Rotation paths and how fast each direction turns (degrees each step)
Each turn is a multiple of 5 degrees from 10 to 175, or 0.
Each row of a path follows its step; steps can be skipped.
Path 1:
step 0: 20	-22	0	24	28	23	14	18	21	10	17	19	21	14	-32	18	-16	0	21	-11	22	-10	1	-10	-27	-15	-8	26	-33	40	1	-8	15	18
step 1: -16	-9	-19	-11	-18	28	31	37	-13	-9	26	-21	15	-9	-5	4	6	2	-36	-7	-43	0	-23	12	-3	-6	11	2	0	-48	4	12	-16	-10
step 2: 9	15	5	-27	-11	-6	10	-2	21	1	14	31	-33	-10	34	0	10	-9	0	33	46	33	-20	-21	29	14	7	10	27	11	10	0	-14	9
step 3: -6	14	1	-14	-19	1	-27	-32	-37	-20	-19	5	30	15	25	-29	-16	11	23	-36	-2	-28	-3	14	-9	22	2	9	-25	24	6	-20	-27	-2
step 4: 8	-13	6	-10	26	-34	13	-5	-4	9	-22	-6	27	-14	-2	-3	2	20	20	3	-30	-1	15	-6	-2	-19	-26	-17	38	-14	23	20	56	14
step 5: -4	8	6	-12	3	13	-22	-4	-2	11	11	-42	-37	17	-43	36	14	7	5	-1	30	2	7	22	38	-15	-20	-16	-21	-10	-20	-12	-2	-18
step 6: -16	-28	0	33	-19	-6	0	19	11	-52	-18	26	-20	5	-7	-2	5	-7	-3	-3	2	22	8	-35	-52	-12	9	-12	-7	-1	-26	-15	-11	1
step 7: -9	45	-7	16	1	10	-2	35	26	33	-2	-3	12	-23	14	-40	7	-2	-10	32	-32	-14	23	10	14	-8	7	36	-11	2	-4	4	-17	11
step 8: -11	-13	-21	0	39	5	8	-43	-17	30	19	2	-9	-8	13	7	-58	-2	-7	3	22	30	-15	5	-9	37	16	3	8	-18	-9	6	-1	0
step 9: 7	-28	56	-7	-17	29	-14	-7	17	15	5	22	0	23	8	-12	16	-9	-4	-36	-15	-26	-30	1	6	0	-2	-10	10	21	23	2	17	-31
Directions:
2	-5	4	-1	2	-12	12	4	5	-7	-10	-15	-4	-2	-6	4	5	-2	2	0	3	-6	7	7	-3	1	-4	-13	-13	8	-6	-1	8	1 | 60
-4	-9	6	4	11	4	6	-12	-1	-2	-4	-1	10	4	-19	-11	-3	0	0	-2	1	2	2	9	9	5	-3	6	11	7	1	3	1	-2 | 80
-1	14	-1	-2	0	15	3	-3	-3	-2	0	-2	-2	2	-7	10	-3	6	10	8	1	2	7	8	-9	4	15	-3	0	6	11	-9	2	0 | 145
-13	-5	-8	-6	7	-10	-5	-3	-5	-14	-2	-3	3	0	-2	3	-2	-10	-3	9	-1	4	-6	-8	-12	7	9	2	3	-8	2	3	11	-6 | 160
-3	-14	4	-11	-8	3	8	-7	0	5	13	1	-9	-4	-7	6	3	10	-4	-1	-3	-8	0	-4	0	-6	3	6	0	-7	-4	-9	11	-6 | 90
-1	1	5	-10	-8	-3	-1	-16	-2	-6	4	6	3	15	12	2	2	2	3	7	-6	-2	-4	11	5	1	-6	-9	-1	2	1	7	7	11 | 55
11	-3	-7	-10	-6	-2	-4	-6	8	9	-7	-2	-5	5	-3	8	-5	1	-4	10	10	10	0	4	-2	11	-10	2	2	-1	-4	1	-7	-13 | 120
